A single turn carries every row of the set below to another of its rows. Some are shown first; where does it send the rows asked next?
bopim: 5.9	32.0	-17.3	6.7	4.5	0.9	-6.8	0.4	-12.9	15.3	-6.2	-5.9	5.2	-52.2	-5.9	-11.6	3.8	-48.9	-13.2	12.2	11.9	0.1	-13.0	-9.0	-3.1	7.6	25.4	9.0	-1.0	27.1	5.1	3.2
Gir: 7.9	5.7	-21.6	-5.6	-1.7	17.7	10.6	-9.2	-4.2	15.9	-13.8	-49.0	-1.3	-10.8	-11.9	4.3	2.4	5.8	23.1	3.5	-22.0	-12.0	-5.1	-7.7	-9.9	36.6	7.6	20.6	2.4	-1.0	-6.8	12.3
Tage: 0.6	-0.1	29.2	-13.7	5.1	2.2	-3.2	-15.3	-2.0	-1.4	-20.7	-0.4	-2.1	37.9	13.2	-17.4	1.8	8.8	-15.8	1.1	-41.3	-10.0	-3.9	0.9	-8.5	-6.1	25.9	-1.5	-0.1	-4.4	-8.7	16.8
dif: -30.8	19.9	4.5	-20.9	5.4	-21.4	-1.0	0.3	-1.9	22.9	-18.2	-4.9	11.4	17.9	6.3	28.9	10.7	7.7	-23.1	24.6	-10.5	-0.5	15.6	0.1	-13.7	-4.7	15.0	12.4	-2.4	-17.5	-6.1	2.0
petud: -11.0	16.2	-9.4	-21.2	10.1	2.8	-6.1	-0.9	-11.3	16.1	-3.9	-8.6	10.9	3.4	12.1	43.5	1.0	47.2	-21.4	19.6	7.5	2.7	4.1	2.9	-8.2	1.6	-0.6	2.9	5.6	-8.2	-18.9	7.2
tutol: -6.0	17.7	8.2	-13.8	1.6	10.9	-8.7	2.2	-15.6	6.2	15.9	41.8	-2.2	-10.5	-11.1	-22.9	-3.8	1.4	7.6	-33.8	23.2	8.9	-11.8	-13.6	-2.6	23.3	19.6	7.4	7.4	29.9	4.6	11.9
dogi: -42.6	23.6	3.8	-18.7	9.9	-10.4	-5.8	-3.7	3.3	23.7	-7.6	-0.8	10.9	7.6	9.8	19.2	21.6	20.4	-25.4	22.1	0.5	0.2	18.7	-1.7	-3.0	-4.5	12.7	10.1	2.2	-9.6	-24.2	0.0
teli: 4.0	14.8	27.8	-0.1	15.8	8.5	-7.8	25.3	3.5	21.8	-5.6	-3.3	2.7	-18.8	-23.7	37.4	0.2	-34.4	-5.9	10.0	9.0	-41.5	-8.9	-14.9	2.2	-4.7	10.9	-3.9	-7.6	17.2	4.9	13.5
Bavu: 19.0	1.2	9.7	-25.3	-2.9	12.9	3.5	9.6	-12.5	-19.5	-0.5	17.9	-5.9	5.4	-7.2	2.0	-16.1	-19.1	4.3	-14.7	27.7	-1.0	-24.5	-1.2	-17.4	7.4	6.7	-18.3	12.3	38.7	13.3	0.4
dele: 1.6	37.0	-7.6	-5.1	1.4	-26.9	-0.9	-4.2	-29.0	31.4	-6.4	3.9	-6.2	11.2	-8.8	15.0	15.9	-14.7	2.4	9.4	-15.0	-17.2	12.9	5.3	7.3	23.9	23.8	21.6	10.3	20.5	16.0	37.7
kovez: -17.9	16.8	19.6	-7.8	10.5	10.0	4.4	-25.7	-2.2	11.9	-10.8	-16.0	-0.2	15.8	26.9	5.7	3.6	-28.0	-11.1	-3.4	-37.3	12.1	-9.7	-2.5	-13.1	10.1	43.0	17.0	-2.4	10.5	-28.6	-2.1
Zur: 14.0	5.6	38.4	-8.2	0.6	20.0	-4.3	9.5	-9.3	5.9	2.6	-2.2	9.0	-15.8	6.1	35.4	-17.0	4.0	-12.3	-0.1	39.3	-19.2	-15.4	-28.9	-1.4	9.3	23.5	-15.8	-15.0	22.5	-7.7	2.9
Dol: -23.6	23.8	-3.5	-15.9	7.2	-1.5	-9.9	-1.4	-4.8	17.8	-2.9	-3.5	14.7	5.1	18.4	27.0	16.3	37.4	-29.0	25.2	10.0	-1.8	17.7	0.5	-4.5	-1.3	2.0	4.2	8.5	3.4	-31.1	6.5
niso: -5.9	-7.8	20.7	-11.8	8.6	7.4	9.4	-18.6	16.5	14.5	-20.7	15.8	-15.6	19.5	2.4	-27.9	13.5	13.7	-12.0	23.6	-14.1	-6.4	0.2	12.4	1.3	-1.2	21.2	2.9	4.5	-6.8	-24.1	21.7
Reke: 4.0	9.2	2.1	-2.8	29.5	13.2	13.2	-5.5	-11.3	5.7	0.9	-7.6	-29.6	10.2	-19.2	33.3	-2.5	7.1	-2.2	22.4	9.3	-1.5	-41.8	21.1	0.4	-4.5	1.2	-20.3	9.9	8.2	-5.2	5.8
nak: -12.2	23.7	33.5	2.5	5.9	4.0	-12.6	8.7	-5.8	38.8	8.3	19.4	9.6	-26.7	-7.9	13.2	2.5	-6.3	-8.6	-8.7	21.5	-20.6	4.5	-32.3	10.0	18.5	34.6	14.7	-18.8	13.7	-4.9	16.0
Zav: 1.8	16.7	-5.9	-7.4	-2.5	9.9	8.9	-3.3	-6.3	-4.1	-22.1	-11.3	-0.7	-50.5	-6.4	-11.1	-1.9	-44.6	5.2	19.2	22.8	-1.4	-18.9	-14.0	0.4	3.8	28.1	6.0	2.7	12.9	11.9	8.7
nika: 16.5	1.6	0.2	8.1	7.5	15.7	0.4	3.9	14.1	2.6	5.3	-7.1	-5.1	-10.5	16.9	7.2	5.2	18.5	-4.3	27.7	-13.2	11.6	-4.6	21.0	9.4	7.3	14.2	8.0	6.4	31.2	-51.5	31.2
det: 5.3	5.7	-2.9	7.8	-7.0	19.0	7.3	-1.5	-7.1	-3.4	-6.4	16.7	4.9	5.8	39.9	-25.2	-2.6	6.1	-1.1	-13.6	3.2	12.8	5.3	-19.8	12.2	-17.0	33.0	-12.5	12.5	6.5	-27.5	30.2
nizi: 8.0	7.6	4.7	-19.4	11.3	3.6	-19.8	-7.5	-10.3	2.4	-5.1	-23.8	2.9	24.8	1.9	-1.1	3.7	14.9	-13.8	-23.9	-56.6	-18.0	-2.4	-0.4	-4.4	3.6	15.0	-6.1	0.8	2.9	-1.9	7.5
led: -1.1	10.5	2.8	-15.0	6.3	15.9	7.6	1.6	-13.4	7.4	-5.7	25.2	-11.0	-1.4	-30.3	-14.5	-7.7	-24.9	16.1	-17.7	21.5	-8.4	-25.1	-9.2	-21.4	15.9	3.7	3.3	12.0	14.7	24.5	3.9
nize: -4.0	20.4	0.2	-11.0	12.0	2.0	-9.6	19.6	-1.4	6.7	5.5	28.2	-7.2	-6.2	-30.2	-12.0	10.7	-43.0	4.6	-15.7	2.6	-16.1	-8.5	5.3	-5.7	2.5	1.3	0.2	17.7	39.5	11.5	10.9
lubog: 7.4	-7.8	-6.6	-26.1	8.4	12.6	6.4	-18.8	19.4	23.9	-11.9	5.1	-19.0	-0.9	2.6	-11.6	23.4	13.0	-15.6	26.2	2.8	-13.9	11.2	25.2	8.5	12.4	11.5	-4.8	16.0	14.5	-34.7	16.1
vaf: -19.3	18.2	-2.2	-24.3	2.5	-13.7	-2.8	7.2	-6.8	9.6	-21.7	-21.5	15.2	16.9	2.2	38.3	7.6	14.6	-12.5	22.3	-14.3	-14.4	14.1	-3.1	-12.5	-6.6	1.7	8.2	4.6	-15.4	2.6	9.2
voko: 9.5	13.4	-8.3	4.3	6.8	-6.9	-4.2	6.5	4.2	12.3	-6.9	-42.3	1.8	7.9	-4.1	12.6	4.6	-29.6	-5.3	7.1	-52.4	-4.9	-4.1	10.1	-13.5	11.2	16.3	9.0	-5.3	18.1	-13.9	2.7
gube: -2.2	19.6	37.1	-14.9	6.4	4.2	-4.7	3.0	-8.6	29.7	-7.8	13.4	6.5	-14.0	3.6	39.8	-2.2	-40.9	-14.8	-1.4	17.5	-28.7	1.5	-21.7	0.2	7.8	37.1	6.2	-9.4	20.6	2.2	11.2
sab: 5.0	9.6	28.7	5.4	9.4	23.3	1.4	12.4	-7.9	23.7	-5.8	-4.0	3.4	-19.7	-24.1	24.7	-13.7	-0.8	3.7	4.2	29.6	-32.9	-21.1	-32.3	-6.3	11.0	8.8	-1.1	-14.2	-0.2	8.9	10.0
Bosi: 8.7	22.1	8.0	23.1	1.7	2.9	4.2	-3.1	-23.6	0.9	5.6	-10.9	-6.2	22.8	-2.5	-10.5	1.8	36.5	-9.3	25.7	23.9	-3.5	-20.6	-6.0	-6.8	11.3	-1.1	-16.1	1.0	23.4	-13.2	11.9
bopog: -20.4	20.6	14.3	17.2	9.3	22.7	1.4	-18.7	3.0	17.4	-3.2	-1.9	1.2	0.0	16.6	-25.1	14.7	12.0	2.1	11.1	-20.9	4.9	-1.9	-9.1	0.6	14.7	24.3	29.6	4.1	10.2	-43.3	27.3
Padol: 18.4	7.0	-23.4	-27.6	11.7	10.7	-15.0	-17.7	-15.6	28.3	2.7	-23.8	-2.9	2.5	-4.8	8.6	5.6	24.8	-13.0	-24.9	-34.2	-15.1	0.7	5.6	-4.4	29.3	9.8	-1.8	4.1	4.3	-4.8	1.6
dupot: 1.9	20.0	10.9	-26.9	2.6	1.6	-8.2	1.8	-14.1	2.7	7.8	41.5	-2.0	0.2	4.1	-1.1	-0.5	-38.0	-8.2	-25.1	15.0	2.3	-4.8	1.8	-8.2	11.1	24.7	-0.2	15.0	49.4	3.1	7.5
rogat: 2.5	14.4	33.5	4.7	5.5	4.8	-21.2	28.1	4.6	13.3	18.9	5.0	11.5	-26.5	-5.8	22.0	0.5	4.8	-15.0	-1.9	23.0	-20.2	0.6	-22.3	18.0	4.0	22.5	-10.1	-17.9	33.2	-19.2	11.1
zuve: -18.7	13.9	-8.7	-27.4	10.5	2.1	-4.9	4.5	-8.3	8.4	-12.3	-22.6	10.7	4.2	-0.4	44.9	3.4	37.4	-7.2	14.4	-5.7	-8.7	3.9	-2.4	-6.2	-2.7	-3.2	3.9	6.8	-19.1	-3.9	7.7
Leb: 23.7	-1.2	-26.1	-37.0	6.0	13.9	-1.2	-26.9	-3.7	33.2	-4.5	-10.7	-11.8	-5.2	6.3	9.3	13.7	18.1	-18.8	1.9	-2.1	-14.6	10.2	19.4	-1.0	33.0	10.7	-4.6	14.2	18.2	-22.0	5.3
Bik: -0.3	35.5	4.9	5.9	9.5	23.4	-19.1	-4.8	-27.9	-12.5	4.4	1.0	13.8	-47.3	16.8	-8.3	-8.6	-10.5	-7.2	-13.9	3.4	9.2	-27.3	-25.7	7.3	-2.2	31.9	7.4	2.1	25.4	-3.3	16.6
zar: 13.1	6.5	6.2	-2.9	0.9	10.1	5.3	9.3	-5.3	-23.5	-16.1	-3.7	-1.8	-45.7	-1.1	-0.4	-17.1	-26.4	5.7	19.4	14.5	11.3	-32.3	-7.1	6.2	-10.4	29.3	-1.2	-2.4	11.4	10.2	18.7
Kanu: 22.1	-11.5	-23.3	12.3	-3.7	17.8	19.4	9.0	4.2	9.0	-6.4	10.2	-9.0	-8.4	11.0	-18.7	-9.3	14.1	7.0	6.0	17.6	16.1	-5.6	-3.4	9.4	-10.5	16.2	-18.0	7.2	-6.2	-21.5	26.1
Pega: -29.0	24.9	20.9	-12.5	-3.9	-3.2	-3.2	-14.2	-14.8	-12.1	12.6	-16.3	-4.1	13.9	13.9	-11.8	18.9	25.1	-4.0	-7.7	16.5	2.5	-0.6	-18.4	18.7	16.4	33.1	-15.7	-0.5	27.8	-19.5	-2.8
vagod: -14.7	26.1	-1.6	-29.0	17.6	16.3	13.8	-22.4	-22.3	7.7	-18.4	-14.3	-20.2	6.6	-7.2	32.6	17.8	-18.4	16.5	7.6	3.4	-31.1	-11.7	2.5	8.3	8.1	11.2	3.0	30.2	10.3	10.0	23.0
Vipa: 17.9	-9.8	-7.8	-26.6	-0.2	27.5	18.1	-19.7	1.0	1.2	-9.3	-28.7	-10.6	-12.9	19.3	29.8	-8.3	13.4	10.2	10.1	0.6	12.0	-13.8	9.5	-0.7	28.6	24.9	5.9	6.9	12.4	-29.9	11.6
lifat: 6.0	22.4	-35.2	10.4	9.9	1.9	-2.9	0.4	-17.0	38.7	-1.8	1.3	1.8	0.6	7.4	-7.2	1.3	-34.3	-8.7	-31.9	-31.4	2.9	3.9	-10.8	-4.2	-5.5	25.8	-1.9	5.3	-3.3	-1.0	9.0
bovem: -9.9	17.6	-8.5	4.8	10.9	9.5	-9.1	4.2	-4.7	8.8	5.5	11.2	3.0	2.9	27.0	-12.9	6.0	-20.0	-9.2	-35.9	-30.4	11.7	3.6	-12.4	16.0	-24.2	38.1	-12.2	8.3	5.6	-22.4	14.9
peki: -17.6	23.5	8.8	-14.6	7.7	-36.0	-9.5	1.3	-9.5	15.8	19.8	4.8	-12.5	5.7	-3.4	15.0	13.4	-1.0	-10.4	-9.5	-15.4	19.1	2.6	11.3	24.3	16.0	48.4	-1.5	-11.9	21.9	-4.9	5.5
Zovug: 16.1	20.9	7.7	15.2	3.0	15.1	-10.8	13.0	-19.3	-22.9	-3.8	1.6	10.4	-42.8	6.0	-10.0	-17.2	-4.2	1.5	7.7	4.9	10.0	-31.4	-16.9	6.8	-10.5	23.7	4.9	-1.3	19.2	4.2	31.2
surak: 18.4	-11.5	-40.7	-11.7	2.2	22.8	21.3	5.5	8.3	9.2	-11.6	-17.1	-15.0	-16.4	1.3	4.0	-0.2	-16.9	9.8	-2.0	13.1	-0.8	-4.2	2.7	8.8	-9.3	9.7	-28.8	17.2	-1.7	-12.7	5.4
Fubab: 0.5	36.5	-7.3	2.4	14.9	9.9	-18.9	-4.2	-20.3	7.1	8.3	0.3	7.5	-51.5	9.5	-0.2	-1.3	-37.3	-21.4	-9.4	2.3	13.7	-22.9	-10.5	2.6	1.6	35.3	4.2	-1.9	31.5	-5.1	-1.3
Tad: 8.6	8.7	5.1	-8.0	2.1	9.1	-14.2	28.2	-2.0	-17.4	19.3	21.5	-1.7	-9.7	-21.8	-16.9	-2.3	3.2	8.4	-20.2	18.0	-2.2	-14.8	-2.3	2.7	6.0	-0.6	-14.2	10.0	44.1	0.9	11.7
mopu: 17.9	10.7	-46.4	-9.3	-1.6	16.2	14.9	-7.9	-15.8	27.1	-18.8	-20.5	-2.5	-3.6	10.1	2.7	2.6	-39.0	1.9	-17.2	-2.7	-13.6	6.4	-11.4	-8.9	3.1	14.2	-13.0	18.9	2.0	1.9	3.9

Gir goes to -> Vipa
bopim goes to -> Zav
mopu goes to -> surak
And these:
nize goes to -> led
nizi goes to -> Padol
dele goes to -> vagod
petud goes to -> Dol
Zur goes to -> rogat

